In the rows, zero is written as 128.
Rotation paths and how fast each direction turns (deg/step):
Each turn is a multiple of 5 degrees from 10 to 175, or 0.
Each row of a path follows its step; steps can be skipped.
Rotation 1:
step 0: [132 132 134 131 124 124 133 127 128 138 122 126 122 118 123 131 128 122
 123 138 127 134 136 128 133 127 124 130 127 123 117 128 120 124 132 136
 139 132 126 129 125 133 119 129 124 128 113 129 130 127 125 124 122]
step 1: [131 120 119 127 137 127 126 120 126 131 134 138 130 125 119 131 124 121
 130 124 130 130 111 131 127 120 135 123 135 132 128 127 125 129 134 124
 138 127 126 125 130 124 118 128 124 127 129 122 130 127 137 129 128]
step 2: [127 130 132 111 116 125 126 125 131 132 122 124 125 121 124 137 122 128
 125 121 134 124 129 127 136 125 133 134 129 137 133 127 138 127 126 132
 124 132 121 130 131 132 133 130 126 120 132 125 123 133 130 129 135]
step 3: [110 127 127 126 131 132 133 129 130 128 122 129 127 122 138 127 117 123
 122 133 123 125 126 138 127 134 123 127 131 125 122 141 130 133 128 129
 128 122 135 134 129 123 130 127 127 127 124 125 131 137 129 136 122]
step 4: [126 123 137 131 127 122 122 121 123 132 133 130 127 138 117 129 137 123
 113 125 124 132 129 127 120 129 132 125 131 124 134 130 125 133 136 134
 124 135 129 136 125 128 128 125 127 133 129 132 132 132 121 136 135]
step 5: [128 128 127 139 127 122 138 128 133 132 133 132 127 123 134 135 126 130
 125 119 129 134 118 123 127 131 133 131 118 132 131 126 128 132 125 123
 135 127 137 126 129 131 141 140 127 129 128 137 120 122 131 131 134]
step 6: [131 133 129 133 121 129 126 130 124 138 123 127 126 128 124 130 122 126
 125 145 127 128 131 130 134 135 129 129 126 129 126 122 139 133 119 126
 132 124 137 129 123 136 115 123 117 132 132 133 129 128 126 123 128]
step 7: [134 122 122 121 140 128 130 119 123 130 132 134 127 132 122 130 118 130
 136 138 129 124 127 130 121 127 130 136 131 126 129 140 121 123 129 123
 129 122 126 130 128 132 127 130 126 126 131 127 126 118 121 139 133]
step 9: [124 132 129 123 125 132 132 125 127 124 123 139 141 120 131 123 127 132
 124 125 132 133 128 126 121 133 126 127 132 130 120 138 133 126 128 125
 130 128 140 130 132 127 118 125 127 129 111 131 121 128 133 126 127]
step 10: [131 132 131 136 127 129 121 122 118 124 127 127 133 129 123 124 130 136
 119 129 129 119 117 124 131 125 122 131 131 126 135 129 132 120 134 126
 130 138 128 125 126 127 127 124 121 132 137 123 127 138 133 140 131]
[129 129 125 126 131 126 128 130 126 126 125 128 127 129 129 125 129 128
 131 127 127 129 130 127 129 128 126 127 127 128 127 125 129 130 130 128
 126 128 128 126 129 126 129 128 130 130 128 129 129 128 127 126 131] : 0
Rotation 2:
step 0: [139 128 126 135 125 125 126 134 123 128 132 131 127 129 137 137 129 133
 137 133 132 118 140 126 127 132 125 125 129 130 137 131 135 137 116 135
 122 132 133 129 123 130 141 126 132 132 138 131 128 123 136 139 124]
step 1: [142 117 122 129 123 139 133 131 126 118 128 120 137 125 124 133 120 131
 130 130 129 116 128 132 137 124 138 128 122 126 132 131 121 127 125 123
 128 131 121 131 127 126 127 130 128 134 132 121 135 132 116 128 119]
step 2: [124 119 131 128 130 126 130 121 132 135 118 114 135 130 126 117 123 127
 131 122 129 132 116 124 122 127 130 133 119 128 135 132 124 110 126 130
 137 131 130 133 127 136 129 133 121 128 129 130 126 141 126 134 125]
step 3: [128 142 130 121 121 118 125 114 131 135 128 129 123 126 124 119 133 130
 130 127 128 127 128 123 118 138 127 125 135 137 129 121 130 126 126 133
 135 132 129 139 120 123 127 133 133 140 140 131 127 128 136 131 127]
step 4: [128 135 137 124 127 135 139 130 125 135 134 124 132 128 127 135 119 127
 128 135 134 128 131 126 121 127 117 121 129 132 132 119 125 133 125 121
 123 125 129 130 125 115 132 130 135 134 129 124 137 114 117 117 123]
step 5: [131 130 134 137 130 134 129 135 122 123 125 126 126 125 128 126 123 130
 137 127 127 132 128 132 135 130 114 133 120 124 130 128 128 114 118 136
 128 119 131 119 126 134 134 127 122 128 120 131 124 128 122 114 116]
step 7: [129 123 130 127 137 123 127 116 123 129 138 121 132 129 125 132 123 135
 123 129 114 123 118 134 123 132 137 133 131 133 133 126 126 136 136 118
 128 126 121 141 131 130 129 126 141 122 137 126 132 129 123 122 123]
step 8: [123 121 140 125 131 124 135 128 141 126 126 127 133 129 127 127 129 137
 124 135 121 137 129 129 125 141 115 132 126 120 134 124 122 129 124 127
 139 121 130 123 131 124 129 139 134 119 128 127 123 129 127 136 120]
step 9: [137 143 119 129 117 138 136 122 134 121 133 133 135 127 132 121 137 131
 133 133 133 136 138 124 130 132 124 123 124 130 128 129 131 123 130 129
 142 125 132 129 130 129 125 127 125 125 130 134 122 116 133 128 129]
step 10: [135 128 128 137 142 138 124 126 121 123 138 124 131 119 128 135 125 117
 135 130 136 130 131 130 119 119 127 125 122 133 132 125 127 128 138 130
 132 125 114 136 130 128 134 126 127 130 127 136 132 121 130 125 137]
[128 129 130 125 130 129 126 129 126 129 126 125 127 126 128 131 127 129
 126 127 126 131 127 126 127 126 126 130 126 126 128 129 129 128 129 130
 128 126 127 129 129 129 131 127 128 129 129 130 126 129 128 130 127] : 130
Rotation 3:
step 0: [127 136 123 136 125 118 134 120 124 132 130 132 121 129 132 135 123 133
 122 129 133 129 134 126 117 137 126 139 120 117 126 131 133 132 124 134
 121 127 125 134 138 134 130 126 130 128 127 121 134 127 125 126 127]
step 1: [127 125 124 127 123 122 126 130 115 128 123 120 138 130 126 124 134 129
 121 131 128 125 131 123 126 135 119 129 129 117 130 120 129 129 121 127
 124 120 118 136 134 127 138 130 132 126 126 136 132 126 120 137 130]
step 2: [132 130 131 127 120 112 119 130 117 125 132 130 121 127 130 133 132 135
 129 133 123 129 133 118 138 125 134 131 131 113 128 135 126 133 124 129
 123 130 126 122 130 127 135 134 130 121 125 129 131 129 131 130 124]
step 3: [119 133 126 125 121 130 118 117 120 131 124 129 124 135 131 126 131 135
 127 134 133 126 142 123 126 130 123 134 136 131 134 130 134 136 122 134
 129 126 136 128 135 122 134 124 136 119 127 127 127 123 129 129 136]
step 5: [133 126 120 121 120 131 124 119 114 130 122 136 123 127 137 129 124 126
 129 129 137 129 126 133 129 127 126 138 135 118 119 138 127 126 126 134
 130 134 123 135 130 131 139 128 121 125 126 123 132 131 127 130 127]
step 6: [133 132 123 124 122 120 120 120 131 129 132 131 135 126 127 124 118 135
 128 131 137 124 128 126 125 135 128 134 125 116 128 128 125 120 117 126
 129 126 122 133 137 126 131 125 137 126 125 129 117 122 131 128 136]
step 7: [131 127 123 126 116 123 126 125 109 126 129 131 129 133 125 133 135 138
 132 122 133 118 128 126 131 126 129 126 118 122 129 121 129 131 127 133
 124 124 116 126 137 134 130 124 127 129 125 127 130 127 135 123 133]
step 8: [122 134 134 127 125 125 127 128 115 136 137 135 124 128 135 133 125 124
 133 133 127 133 136 121 125 130 127 137 134 125 126 124 124 126 126 132
 129 121 118 134 137 126 133 132 136 120 117 133 133 130 126 120 134]
step 9: [135 121 138 127 123 120 119 132 121 130 130 120 129 129 134 130 133 125
 130 126 131 119 138 126 118 133 123 126 131 123 123 130 132 129 124 134
 123 121 131 132 133 133 136 133 138 123 134 120 124 125 132 128 129]
step 10: [131 134 129 132 122 119 132 122 117 125 131 121 122 133 130 123 128 134
 120 132 136 128 134 131 130 126 126 138 121 119 122 134 137 126 127 129
 132 123 135 128 128 133 138 124 131 121 125 128 137 132 127 119 124]
[130 126 129 129 130 129 130 126 127 131 129 128 128 127 132 129 130 126
 126 129 127 127 126 129 125 129 129 130 128 129 129 128 128 128 128 127
 126 127 129 131 128 128 130 129 128 130 126 127 128 129 129 132 127] : 85
[127 129 128 127 130 126 128 127 129 127 129 128 129 129 128 127 130 126
 126 127 126 126 130 129 128 130 128 128 131 125 131 130 131 131 128 127
 130 129 130 126 128 128 129 129 126 127 130 131 131 129 128 129 127] : 40
Rotation 4:
step 0: [131 129 119 128 132 122 129 127 140 139 130 125 125 126 135 124 123 126
 130 118 122 126 119 131 127 127 128 129 137 126 133 136 128 129 121 119
 125 135 131 129 129 135 135 128 120 122 127 132 124 130 129 134 134]
step 1: [132 130 130 122 134 123 126 122 125 124 122 128 123 129 132 121 130 139
 124 127 122 135 123 129 128 129 111 134 132 128 135 131 125 120 125 124
 127 126 131 121 133 125 137 129 132 125 126 128 128 137 130 136 126]
step 2: [121 129 134 124 132 117 127 128 129 124 132 132 128 114 135 122 130 134
 140 123 128 128 127 122 123 128 133 129 135 121 129 130 122 130 119 123
 128 126 138 128 124 128 130 132 133 128 125 133 120 130 134 131 133]
step 3: [127 139 134 130 132 126 127 115 125 130 128 129 129 125 133 122 130 126
 131 123 128 129 131 126 128 129 116 126 131 124 139 127 123 119 122 133
 127 130 133 127 132 126 117 120 127 125 120 118 125 121 131 130 128]
step 4: [132 126 136 121 126 124 136 128 134 133 128 129 127 134 125 120 123 132
 140 121 124 132 130 132 126 131 134 123 136 122 134 132 125 121 131 127
 128 124 137 126 121 130 120 129 133 133 137 119 122 126 129 129 130]
step 5: [122 131 135 125 137 132 134 122 134 138 126 125 134 135 132 118 119 121
 129 131 128 125 123 129 127 130 126 128 128 123 124 127 116 121 119 122
 127 133 129 118 128 127 130 123 125 130 128 124 130 129 126 125 122]
step 6: [134 130 126 117 130 131 136 124 140 131 123 123 117 127 132 131 123 127
 136 121 129 136 134 138 133 129 128 131 136 129 128 129 124 127 123 126
 132 132 135 127 131 126 126 129 126 127 126 134 123 136 122 128 124]
step 8: [133 134 133 124 132 123 136 119 125 122 123 128 117 119 126 117 136 134
 134 128 124 127 125 129 134 125 122 127 134 126 131 126 118 124 130 122
 133 125 126 128 134 126 133 135 126 131 129 134 124 130 132 131 130]
step 9: [128 126 127 131 125 117 132 121 134 131 132 132 130 119 139 123 123 128
 137 124 123 128 119 120 129 125 122 123 135 125 129 137 124 130 120 128
 132 128 130 127 126 132 122 131 126 122 123 126 125 119 133 130 131]
step 10: [136 129 131 125 127 124 130 121 124 134 123 127 124 130 131 115 127 128
 128 131 131 133 129 122 128 140 121 126 137 120 134 130 129 117 131 129
 122 125 134 122 136 126 125 130 132 132 121 122 127 124 126 137 126]
[127 127 129 128 127 125 128 129 129 126 126 127 128 126 129 128 127 127
 125 126 126 128 129 130 128 126 130 130 129 127 126 128 127 131 131 128
 128 128 130 128 129 130 127 129 131 128 129 127 125 127 126 126 129] : 160
[125 127 128 128 129 129 126 126 129 126 126 129 128 125 126 128 128 130
 128 129 129 127 128 126 127 131 126 129 128 131 130 129 128 128 129 128
 130 127 128 128 127 130 126 129 128 130 127 128 127 125 128 129 131] : 55
[128 126 129 129 131 127 126 126 129 129 129 128 130 127 126 127 130 125
 125 130 127 128 126 127 127 128 126 128 129 128 127 129 128 128 127 128
 125 131 125 128 127 128 127 126 128 127 127 126 125 128 130 127 126] : 160
